Some points, one per row:
np.array([-10., -47., -5., -2., 23., -51., 32., -4., 3., 27., -83.,
          -27.])
np.array([-8., 26., -1., 3., -8., 19., -17., 5., 0., -8., 15.,
          17.])
np.array([21., 73., 6., 4., -21., 58., -32., 26., 2., -14., 48.,
          32.])
np.array([7., 59., 3., 4., -16., 30., -36., 8., 0., -13., 18.,
          17.])
np.array([-1., -39., -1., -2., 25., -56., 30., 4., 8., 24., -83.,
          -23.])
np.array([74., -44., -13., -10., 9., 12., -45., 42., -15., 43., -26.,
          -25.])
np.array([-25., -10., -9., -8., 2., -16., -8., -17., -9., -2., -20.,
          -12.])
np.array([-7., -42., -7., -2., 19., -57., 30., 7., 4., 17., -72.,
          -26.])
np.array([3., -26., 3., 5., 30., -38., 35., 12., 13., 24., -55.,
          -12.])
np.array([2., 28., -1., 5., -9., 20., -33., 7., -4., -5., 28.,
          10.])
np.array([-17., 1., 3., -1., 11., -12., -7., -9., 2., 6., -12.,
          -4.])
np.array([2., 23., 4., 3., -5., 29., -30., 10., -3., 0., 33.,
          15.])
np.array([2., -47., -1., 0., 30., -70., 36., 13., 7., 29., -96.,
          -32.])
np.array([-27., -15., -7., -9., 1., -21., 3., -21., -5., 5., -45.,
          -14.])
np.array([-10., 26., -4., -1., -11., 12., -22., -4., -2., -9., 9.,
          4.])
np.array([16., 58., 2., 2., -23., 48., -34., 22., 2., -20., 45.,
          26.])
np.array([-11., -8., 2., -1., 12., -23., 19., -11., 8., 15., -44.,
          -6.])
np.array([5., 45., 0., -10., -24., 35., -51., 1., -7., -10., 27.,
          14.])
np.array([6., 50., -4., -3., -24., 44., -37., 15., -4., -20., 41.,
          24.])
np.array([-16., -33., -2., -1., 19., -47., 23., -8., 1., 19., -61.,
          -20.])
np.array([2., 35., -3., -6., -19., 35., -39., 7., -10., -11., 33.,
          13.])
np.array([22., 74., 0., -2., -29., 53., -52., 17., 0., -18., 37.,
          23.])
np.array([-1., 26., 0., 4., -4., 20., -22., 13., 2., -2., 28.,
          16.])
np.array([-2., -54., -8., -3., 25., -77., 27., 0., 1., 25.,
          -109., -35.])
np.array([8., 29., 2., 2., -7., 31., -33., 10., -1., 1., 36.,
          17.])
np.array([22., 85., 1., -3., -39., 68., -44., 28., 3., -25., 43.,
          36.])
np.array([-26., -11., -6., -10., 1., -12., -4., -15., -6., 2., -25.,
          -11.])
np.array([-15., -25., -8., -1., 15., -30., 14., -3., 0., 12., -32.,
          -9.])
np.array([103., -22., -13., 2., 5., 4., -30., 59., -12., 13., -28.,
          -13.])
np.array([-78., -80., -5., -14., 26., 20., 11., 30., -17., 102., -37.,
          -45.])
np.array([-8., 23., -1., -3., -10., 25., -27., 3., -6., -6., 24.,
          15.])
np.array([-11., -28., -3., 4., 20., -41., 26., 1., 6., 17., -51.,
          -17.])
np.array([-17., 4., 2., -2., 8., -16., 6., -17., 2., 8., -33.,
          -1.])
np.array([20., 65., 5., 3., -17., 51., -37., 20., 5., -7., 35.,
          30.])
np.array([21., -96., 1., -22., -27., -26., 63., -127., -10., -40.,
          -9., 2.])
np.array([14., 67., 9., 8., -13., 45., -29., 21., 8., -10., 37.,
          29.])
np.array([9., -56., -5., 2., 34., -97., 27., 23., 8., 36.,
          -127., -41.])
np.array([-17., -8., -4., -10., -1., 14., -25., -8., -9., 11., 4.,
          2.])
np.array([22., 76., 1., 1., -28., 51., -43., 26., 2., -24., 42.,
          31.])
np.array([22., -85., 5., -16., -24., -26., 66., -127., -6., -38.,
          6., 2.])
40 more points follow, each with its number after it:
np.array([-9., 5., 3., -3., -16., -50., 57., -102., -10., -76.,
          87., -13.]) 0
np.array([-11., 2., 6., 6., 12., -6., 8., -4., 4., 10., -15.,
          1.]) 1
np.array([26., -127., 10., -19., -32., -16., 74., -127., 6., -7.,
          -100., 27.]) 2
np.array([-19., 3., -8., -7., -4., -6., -6., -15., -6., -2., -18.,
          -4.]) 3
np.array([-4., 43., 3., 0., -11., 30., -30., 4., 1., -9., 17.,
          14.]) 4
np.array([-19., 5., -6., -3., 4., -10., -1., -12., -2., 2., -24.,
          -2.]) 5
np.array([-22., -11., 0., 0., 16., -15., 3., -4., 0., 13., -27.,
          -5.]) 6
np.array([11., 48., 0., -1., -21., 46., -39., 16., -1., -16., 44.,
          25.]) 7
np.array([21., -59., 3., -13., -6., -24., 40., -84., -14., -46., 32.,
          -12.]) 8
np.array([5., 48., -3., -7., -33., 44., -47., 12., -9., -21., 48.,
          21.]) 9
np.array([8., 36., 6., 4., -9., 34., -24., 18., 4., -3., 40.,
          20.]) 10
np.array([-7., -31., -6., 1., 19., -44., 31., 9., 6., 15., -53.,
          -16.]) 11
np.array([17., -24., 13., 35., 12., -19., 25., 101., -14., -78., 127.,
          -30.]) 12
np.array([17., -66., 3., -4., -18., -59., 82., -127., -5., -59.,
          31., 9.]) 13
np.array([101., -36., -5., -2., 15., 22., -44., 37., -8., 49., -15.,
          -20.]) 14
np.array([-18., 6., -10., -10., -13., 9., -28., -11., -11., -6., 4.,
          0.]) 15
np.array([-12., 17., -1., 6., -1., 8., -17., 7., 0., -7., 16.,
          6.]) 16
np.array([-1., 31., 4., 3., -11., 20., -31., 0., 3., -6., 10.,
          10.]) 17
np.array([-12., -24., 3., 5., 26., -30., 28., 3., 11., 27., -45.,
          -13.]) 18
np.array([8., -31., 5., 5., 31., -61., 41., 12., 14., 31., -81.,
          -22.]) 19
np.array([-20., -29., -3., -5., 17., -31., 15., -4., 2., 17., -47.,
          -14.]) 20
np.array([-12., 8., -1., -3., 1., 10., -22., -2., -4., 10., 2.,
          5.]) 21
np.array([18., -40., 9., -12., -14., 20., 99., -100., 12., 47.,
          43., -5.]) 22
np.array([0., -127., 8., 52., 1., -16., 19., 123., -29., -94.,
          127., -57.]) 23
np.array([-16., -22., -5., -4., 14., -40., 19., -12., 1., 7., -56.,
          -14.]) 24
np.array([-8., 33., -2., -3., -10., 21., -18., -5., -2., -9., 4.,
          14.]) 25
np.array([23., 85., -1., -2., -42., 64., -47., 34., -4., -34., 54.,
          34.]) 26
np.array([5., -127., 9., 22., 27., 46., 81., 127., -24., -51.,
          127., -58.]) 27
np.array([17., 55., 6., 1., -14., 53., -34., 22., 5., -7., 40.,
          32.]) 28
np.array([3., -41., -1., 2., 31., -78., 35., 15., 12., 29.,
          -108., -32.]) 29
np.array([14., 62., 0., 0., -29., 54., -36., 30., 0., -22., 57.,
          29.]) 30
np.array([2., 24., 6., 3., -1., 30., -21., 14., 0., 2., 36.,
          15.]) 31
np.array([-18., -12., 0., -3., 12., -30., 15., -19., 1., 11., -49.,
          -15.]) 32
np.array([7., 38., 5., 8., -5., 43., -12., 21., 2., -5., 55.,
          28.]) 33
np.array([-14., 13., 1., -4., -2., 11., -19., -17., -4., 3., -13.,
          4.]) 34
np.array([4., -45., -3., 0., 31., -74., 29., 15., 7., 24., -98.,
          -32.]) 35
np.array([-1., 31., 7., 7., -1., 30., -15., 14., 7., -1., 31.,
          20.]) 36
np.array([2., 25., 3., 7., 1., 23., -15., 15., 1., -11., 31.,
          18.]) 37
np.array([-20., -31., -9., -6., 11., -27., 7., -9., -7., 10., -34.,
          -14.]) 38
np.array([-5., 20., 0., -1., -8., 18., -29., 1., -3., -3., 9.,
          11.]) 39
Which of these numbered points is nearest to each point below by angle, seen from the average point of the first points? Its number follows each.
np.array([-25., -9., -11., -4., -2., -9., -11., -6., -11., -6., -13.,
          -7.]) > 3
np.array([31., -32., -1., -2., 5., 5., 20., 67., -26., -63., 122.,
          -47.]) > 12
np.array([7., 29., 5., 6., -5., 30., -21., 18., -4., -3., 45.,
          21.]) > 31
np.array([-5., 37., -8., -6., -18., 18., -38., -4., -4., -14., 13.,
          8.]) > 17
np.array([54., -18., -10., -6., -1., 12., -57., 39., -11., 24., -7.,
          -16.]) > 14
np.array([28., -127., 10., -16., -34., -18., 77., -127., 0., -12.,
          -88., 28.]) > 2
np.array([-3., 24., -5., -5., -13., 23., -31., 2., -6., -11., 23.,
          12.]) > 9
np.array([-12., 36., -3., -2., -3., 0., -10., -8., 5., -7., -17.,
          7.]) > 25
np.array([-43., 43., -4., 0., -9., 0., 13., -29., 9., -8., 17.,
          1.]) > 25
np.array([-16., -19., -1., 2., 15., -26., 18., -3., 1., 13., -37.,
          -13.]) > 20
np.array([32., -70., 6., 16., 20., 15., 49., 121., -19., -59., 127.,
          -42.]) > 27
np.array([-12., 14., -6., 0., -4., 4., -23., -1., -5., -10., 15.,
          3.]) > 16
np.array([-24., -11., -3., -4., 5., -20., 11., -17., 0., 8., -42.,
          -11.]) > 32
np.array([-13., 10., 2., 1., 3., -3., -13., -4., 0., 9., 1.,
          -3.]) > 21
np.array([19., -37., 10., -10., -18., 16., 105., -113., 16., 38.,
          48., -1.]) > 22
np.array([12., 43., 6., 6., -11., 43., -26., 28., 3., -7., 56.,
          29.]) > 10
np.array([-1., -42., 3., 4., 30., -57., 37., 7., 11., 29., -83.,
          -23.]) > 19
np.array([10., -42., 3., -16., -23., 9., 92., -120., 8., 30.,
          54., -11.]) > 22
np.array([14., 68., 1., -5., -27., 58., -39., 23., 1., -16., 51.,
          31.]) > 30
np.array([-21., 45., -4., 1., -11., -19., 34., -66., 13., -34., 4.,
          21.]) > 0
np.array([-12., -27., -6., -4., 18., -42., 26., -1., 4., 13., -53.,
          -20.]) > 11
